In the data rows, zero lies at 7.5, halfway between 7 and 8.
Here are some points, one per row:
[ 6 10  5  3  4  6  9 10  5  5  8  6  9  5  9  8  9  4  8 11  9  8  9  7
  8  7  8  7  6  6  8  8 10]
[ 9  9  8 12  8  6  8  6  5  9 10  7  8  6  9  6  5  7  8  8  8 12  6  5
 11  7  8  4  8 10  9  9  4]
[ 8  8  6  8  5  9  7  7  5  6  7  5  7  8  8  5  9 11  9  7 11  9  7  9
  8  9  5  7  7  8  8  7  9]
[ 7  7  6  3  9 11  9  7  7 13  7  7  6  7  8  9 10  7  7  9  6 10  5  8
 11  7 10  5  6  8  4  4  9]
[10  7  4  6  7 10  7 10  8  6  7 10  4  9  9  7  6  7 15  9  5  5  7  6
 10  7  4  6 10  9  5  8  4]
[10  5  4  4  7  4  7  5  5  8  9 10  7 11  4  7  8  8  9  9 10 10  9  8
  5  9  8  9  6  8  7  7  8]
[ 8  6  5  4  7  7  7  9  6  8  6  8 10 12  9  7  6  6  6  7  6  7 11  5
  8  7 10  7  6  7 10  7 10]
[ 5  8  9  6  7 11 13  6  8  9  5  8  6 13  4  6  8  7  8  6 10  8  9  7
  5  4 10  8  9  7  8  5  9]
[ 5  8  6  6  6  6  8  8  8  5  5  5  5 10  8  9  8 10  9  5 10 10  8  8
 10  8  9 11  9  6  9  6  6]
[ 8  9  8  9  7  9  7  7  4  8  7  7  6 10 11  7  8  7  6  8 10  8 10 10
  9  7  7  7  6  6  5  7  7]
[10  4  8  6  9  7 13  8  6  7  8 13  3  8 11  4  9  5  5  9  7  7  6  9
  3 10  7  9  9  6  9  8  5]
[ 6  6 10  9  8  9  6  8  7  7  9  8  8  6  6  9  7  7  9  6  8  8  9  9
 13 10  8  8  6  4  4  7  7]
[ 6  6  6  8 11  8  9  8  6 10  9  8 10  8  7  9  4  8  9  8  8  3  2  6
  6  8  9  8  8  6  9  7  8]
[ 7  6  8 10  3  8  7  6  5 10  6  6  9  2  8  9  5  8  9  8  9 11  4  9
  9  9 10  9 10  9 10  7  6]
[ 7  9  6  7  9 10  8  9  9 10  8 10  7  9  5  7  6  3  5  6  6  9  5  8
  9  8  7  9  9  9  6  9  5]
[ 9  6  8  7  8 10  7  6  8  5  9  8  7  3  8 12  6  8 10  7  8  6 10  5
  3  7  7 10  7  9  6  9  5]
[ 5  7  8  9  8  9 11  8 10  9  9  7 10 10  8  8  6  6  6  9 10  9  8  8
  7  8  5  7  7  7  4  5  5]
[ 7  3 11  5  5 11  8  5  9  9 10  8  6  6  8  4  7  8  7  6  9  7  7 10
  6 11 12  5 10  7  2  7 12]
[10  6  3  8 11  5 10  8  6  8  7  7  8  7  7  9 10  9  7  6  8  7  8  7
  4  4  9  8  8  8  6  6  8]
[ 9 10  7 13  6  4  6  8  7  9  6  9  5  7  5  8 10  5 10  7  8  7  9  8
  4  8 10  7  6  8  5  4  9]
[ 8  9  7  6  2  8  7  8  5  7  8 12  3  8 10  9  5  9 10 10  7  6  8  6
 10  5  8 10  5  8  6  5  8]
[ 9 10  7  9  8  8  8  8  6  8  9  7  9  9  7  5  7  5  6  6  8  8  8  8
  7  8  4  8  8  7  8  9  8]
[ 5  8  8  5  5  7  6  5  5 11  8 10  7  5  8 11  9  8  6  9  7  4  6 11
  8  7  7  8  9  8 11 11  6]
[ 8 11 11  8  8  8  7  7  9  8  8  8 10  7  7  7  7  7  5  6  5  7  5  7
  7  8  5  8  8  7  7  8  9]
[ 8  5  5  9  6  9  8  9  9  9  9  9  7  8  8  8  8  7  6  6  8  9  6 11
  9 10  5  6  5  6  6  8  7]
[ 5  6  8  7  9  8  9  9  7  5  8  6 11  8  8  5  9  6 11  8  2  6  5 12
  6 10  9  9  5  8 11  5  6]
[ 4  7  9  6 10  8  9  9  5  7  9  8  8  9 10  8  9  4 10  8  5  5  7 11
  9  9 10  8  5  8 10  6  5]
[ 8  9  8  8 10 12  9 10  8  6  7  6  4  6  4  6  7  7  6  6  6  7  9  9
  9  9  6  9  9  8  7  9  6]
[ 5 11  6  7  8  8  8  7  7  4 11  8  6  8  6  7  5  9  6  9  7 10  9 10
  8 10  5  8  7  6  8  5 11]
[10  9 10  9  6  9  6  7  5  6  5  7  8  9  8  8 10 10  7  6  8  6  3  6
  8  8  7  9  6  7  8  9  8]
[ 7  8  7  7  6  6  5  7  8 10 10  6  7  5  5  4  5  6  8  6  8  8 10  9
 10  9  8 11  8  9  9  9  8]
[11  9 10  8  8  9  6  5  7  6  6  8  8  7  5  7  8  7  6  7  7  7  8  8
 10 10  6  6  6  6  8 10 10]
[10  7  4 10 10  7  8  8  7  9  6  7  5  6  5  9  9  7  9  6  8  8 10  9
  4  7  8  8  6  8  6  5  9]
[ 6  6  5  8  6  7  4  8  9  6  6 10 10  9  5  7  9 10  4 12  9  4  9  9
  8  7  8  9 10  8  7  8  6]
[ 7  7  9 10  8  7  6 11  8  9  8  9 10  9  8  6  9  7  8  7  9 10  8  4
  6  9  6  8  7  2  6  6  6]
[ 5  9  8  7 12  5  6  8 10  6  7  8  6  4 12 10  4  8  5  7 10  8  9  8
  6  6  8  6  9  8  6  8  7]
[ 7 11  6 11  6  8  6  9  9  2  8  9  9 10 10  4  8  8  8  7  5  6  4  8
  7  5 12  2  9  9  5 10  7]
[ 9  5  4  6  5  9  5  8  7  9  6  8 11  9 10  4  4  6 12  4  8  5  9  8
  9  6  8  9  8  8  9  9 10]
[11  8  5  2 10  6  8  8  7 10 10  7 10  5  5  8  8  9  6  6  7  8  7  5
  9  8  6  6 11  7  8  4  6]
[ 7  7  9  3 11 10  7  6 11  8  5 10  8  7  8  5  9  9  7  9  7  8  6  3
  9  6 10  9  4 11 10  5  5]
[ 7  7 12  7  6  4  8  8  7 10  7  9 10 11  8 10  6  7  7  7  8  8  8 11
  8  7  6  7  5  7  4  8  5]
[ 6  9  7  7 10  7  6  7 10  7  5  7  7  5 11 10  6  7  9  7 11  6  8  6
  7 11  7  5  8 10  6  8  7]
[ 7 11 10  6  8 10  7 11 10  9  8  5  6  5  6  5  8  9  8  8  8  7  8  5
  4  7  4  9  7  7  6  7  7]
[ 5  8  6 10 11  6  6  7  9  7  4  8  7 11  5  7  6  4  7  8  7  8  7  4
  9 11 10  9  9 12  6  6 10]
[ 6  9  8  6 10  6  3  6  5  8  7  6  8 11  8 10 10 10  9  8  2 10  6  9
  5  5  8  7  4  8  7 11 10]
[ 7  6  9  9  7  8  9 10  9  7 10  5  7  5  8 11  8  9  8  5  6  7  6  5
 12  6  6  8  7  4  5  7  8]
[ 9  9  9  8  8 10  9  9  8  7  6  7 10  9  9  6  7  5  5  5  9  6  6  9
 10  4  5  9  6  6  8  7  9]
[ 7  8  2  7  9  9  9  5  6  5 10  9 10  7  7 11  9 10  5  4  7  6  9  6
  8  8  9  4  8  8  5 10  7]
[ 9  7  6  7  3  6  5  8 12  9 10  7  7 12 11  9  9  8  5  7  7  5  5  7
  5  7  5  8  8  6 10  6  7]
[ 8  4  6  3  7 10  6 10  8  8  7  4  7  7  6  9 10  5  8 10  6  9  7  7
  8  8  7  4 11  5  9  8  9]
[10  7 11  7  8  7  4  7  5  5  6  5  7 10  8  8  6  7  8 11  7  9  5  7
  4  7  8  8 11 11  7  8  8]
[10  7  7  6  8  6  8  8 11  7 11  7  9  7  7  6  7  9 10  8  8  8  5  8
  8  6  4  5  3  8  7  7  6]
[ 8  6 11  5  7  5  6  7  9  6  9  8  9  9  8  8  7  5  5  4  9  9  8 10
  9  4  6 10  8 12  8  8  7]
[ 4  8  7  8  3 13  8  8  7  8  8  6  7  7  9 11  8  9  7  7  8  8  9  4
  4  9 10  6  5 10 10  8  6]
[ 4  9 10  7 11  6  9  6  6 13  7  9  6  9  5  7  6 10 10  6  8  4 11  9
  6  7  9  4  8  4 11 11  5]
[ 7  9  5  9  4  7 11  9 10  9  4  7  9  5  7  7  4 11  7  9  3  8  9 11
  7  8  9  6  7 10  6  7  7]
[ 9  9  8  8  5  7  6  8  7  7  8  6  6  7  8  9  8  6  4  3  3  7  7 11
  8 10 10 11  8  9  9  8  8]
[ 7  5 10  4  5  8  9 12  6  7  7  5  9  8  6  9  7  7  7  8  5  9 12  6
  9  9  8  3 10  6  8  9  8]
[ 9  6 10  7  8  3  6  4  8  7  8  6 10 10  8  9  9  9 10  6 10  7  6 10
  9  8  5  4  9  8  7  5  8]
[ 6  6  7 10  8  8  7  7 10  6  9  4  7  7  4  7 12  3  9  9  9  7  7 10
  7  4 11 10  7  4  7  8  8]
[ 6  7  8  8  6  4  8  6 10  7  8  8  4  8  7 10  7  9 10  5  3  7  6  2
 11  7  7 11  8  6  9 10  8]
[10 10 11  9  9 10  9  7  6  5  6  8  7  7  6  7  6  8  7  8  8  7  6  7
  6  7  5  6  7  7  7  9  9]
[ 9  8 11  5  8  6  8 11 10 10  6  4  5  6  4  6  9 11  7  7 12  5  7 11
  7  5  6  7  5 10  7  8  7]
[ 7 10  6  7  6  4  9 10  7  6  7  5  6  6  6  7  9  4  8 12 11  8  7  4
  8  6 10  6 10  7  8  9  7]
[ 6  5  8 11  9  6 10  7  6  5  6  7  4  6  9  5  9 11  8  7  8  8  6  6
 12  6  7 10  8  6  9  6 10]
[10  7  9  5  5  8 10  1 11  8  6  6  8  8  8  7  5 10 10 10  4  9  8  8
  7  6 10 11 10  4  4  9  6]
[ 9  8  9 10  7  9  8  9  8  8  8  9  7  8  6  8  6  7  7  8  5  9  7  5
  5  6  3  5  5  7  8  9 10]
[10  8 10  7  7  7  6  6  5  4  7  7  6  7  6  6  5  6  7  6  9  9  9  9
  9  8  8  9  9 10  9  9  9]
[ 9  6  6  9  8  8  9  7  8  4  8  4  6 10  9  9  8  9  6  9  8 10  9 10
  8  9  6  8  6  7  8  5  5]
[ 9  6  8  9  7 10  3  8 10  8  7 11  8  7  8  7  6  7 10  7  7 11  9  7
  6  5  9  3  6  4 12  4  6]
[ 7  6 11  9  8  8  8  5  9  4  9  9  8  3  7  9 11  5 11  7  7  3 12  7
  5  6  6  6  6  9 10  6  9]
[ 9  5  9  8  9  9  7  8  6  7  8  5  8  8 11 10  7  7  7  8  7  5  8  4
  3  9  8 10  6 11  5  8  6]
[ 8  6 10 11 11  7  7  7  5  6  5  8  7  6  9  5 10 10  5  9  4  8  9  8
 10  6  8  7 10  7  7  6  7]
[ 6  6  6 12  9 11  8  7  6  9  9  7  9  9  7  8  3  8  9  8  9  3  3  8
  6  3  6  8 10  7  8  7 10]
[ 6  9  7  7  8 10  5  6  8  7  9 10 10  5  7  6  7  6  9  7  8 13  8  7
  7  1  9  9  9  8 10  4  5]
[10  5  5  8  9  4 12  8  6  8  5  8  8  6  6 10  8  8  7  6  5  8  8  8
  6  5  9  8  8  8  5  7  8]
[ 7  7  7  4  8  5 10  9  6  5  9 11 12  6  6  7  8  9  8  5  7  5  5  6
  7  9 12  6  8  6  5  9  8]
[ 5  8  7  7 11  3  7  7  9  7  7  9  5  6 13  9  5  8  5  7 10 11  8  9
  5  6  8  7  8  6  8  9  9]
[ 7  8  8  8  7  8  8  5 10  7  5  6  9  7 11  8 10  6  8  7 11  6  7  5
  8 10 10  4  3 10  8  9  7]
These points spread out most along one direction. Take the direction at right angles to it along which they spread out most. Go by this last direction. Where along it does each point below lie, from 0 to 99? 50 is the average, and the first point above lies past it. One standard deviation of the points above along it is 16.
[ 6  5  5  9  7  8  6  8 10  7  5  9 11  8  4  8  6  9  4 12  9  3  6  9
  8  9  8 10  8  8  9  7  7] 55
[ 8  7 10 10  9  6  4  7  6 11  8  8  9  5  8  3  9 10  5 12  5  8  9  5
  9  7  9  9  7  7  5  7  7] 47
[ 8 12  6  6  4  5 11  6  8 10  3  9 10  5  9  7  8  8  9  8  4  6  9  7
  8 10  5  7 10  9  8  3  9] 60
[ 6  9  8  7  9  9  5  8  6  6 11  7  4 10  8  8  7  9  6  7  6  7  7  8
  7 11  7  8  9  8  7  4 10] 53
[ 6  8  8 11  7  7  5  6  6  7  8  6  8 10  7  9 10  8  8  6  8  8 10  7
  9 10  8  8 10  7  7  5  5] 53
[ 6  7  5  7  8  7  6  9  9  6  3 10  8  5  8  8  8  9  9  6 10 13  5  9
  5 11  4 10  7  5  7 11  8] 47
[ 3  3  7  9  6  7 10  6  8  8  9  8  7  7 10  5 13  7  8 10  6 10  9  6
  7  6  2  8  7 11  6 12  8] 44
[11 10  2  7  9  8  6  6  9  9  6  3  7  7 11  5  7  7  7  6  6  6 11  9
  8  7  9  7  5  6  8 12  7] 51
[ 6  6  4  9  6  8  6  7  7  8  7 10  8  9  5 12  8 10  4 10  8  5 10  8
 10  4  7  6  7 11  9  9  7] 48
[ 9  8  7  9  5  6  8 10  9 10 11  7  5  8  5  5  6  7  5  5  7  7  6  5
  6  9  8  8  7 11  9  9  8] 49
[ 6 10  8  7  6  8  6  5  6  7 10  6 10 11  9  6  9  8  7  8 10 10  7  7
  6  8  6 10  9  8  6  6  5] 53
[ 8  6  9  8 10  7 10  8  8  3  8  4  7  8  7  6  3  7  8 10  7  9  7  8
  8 11 10  5  5  8 13  8  6] 50
[10 11  9  8  7  8  8  7  7  6  7  8  8  8  7  8  5  5  6  9  9  9 11  8
  8  7  7  7  5  4  7  7 10] 51
[ 7 10  6  6  7  4  8  6  8  8  8  7  6  5  7  8 10  4  7 11  9  6  4  7
  8  6  8  7 11  5 10 10  9] 55
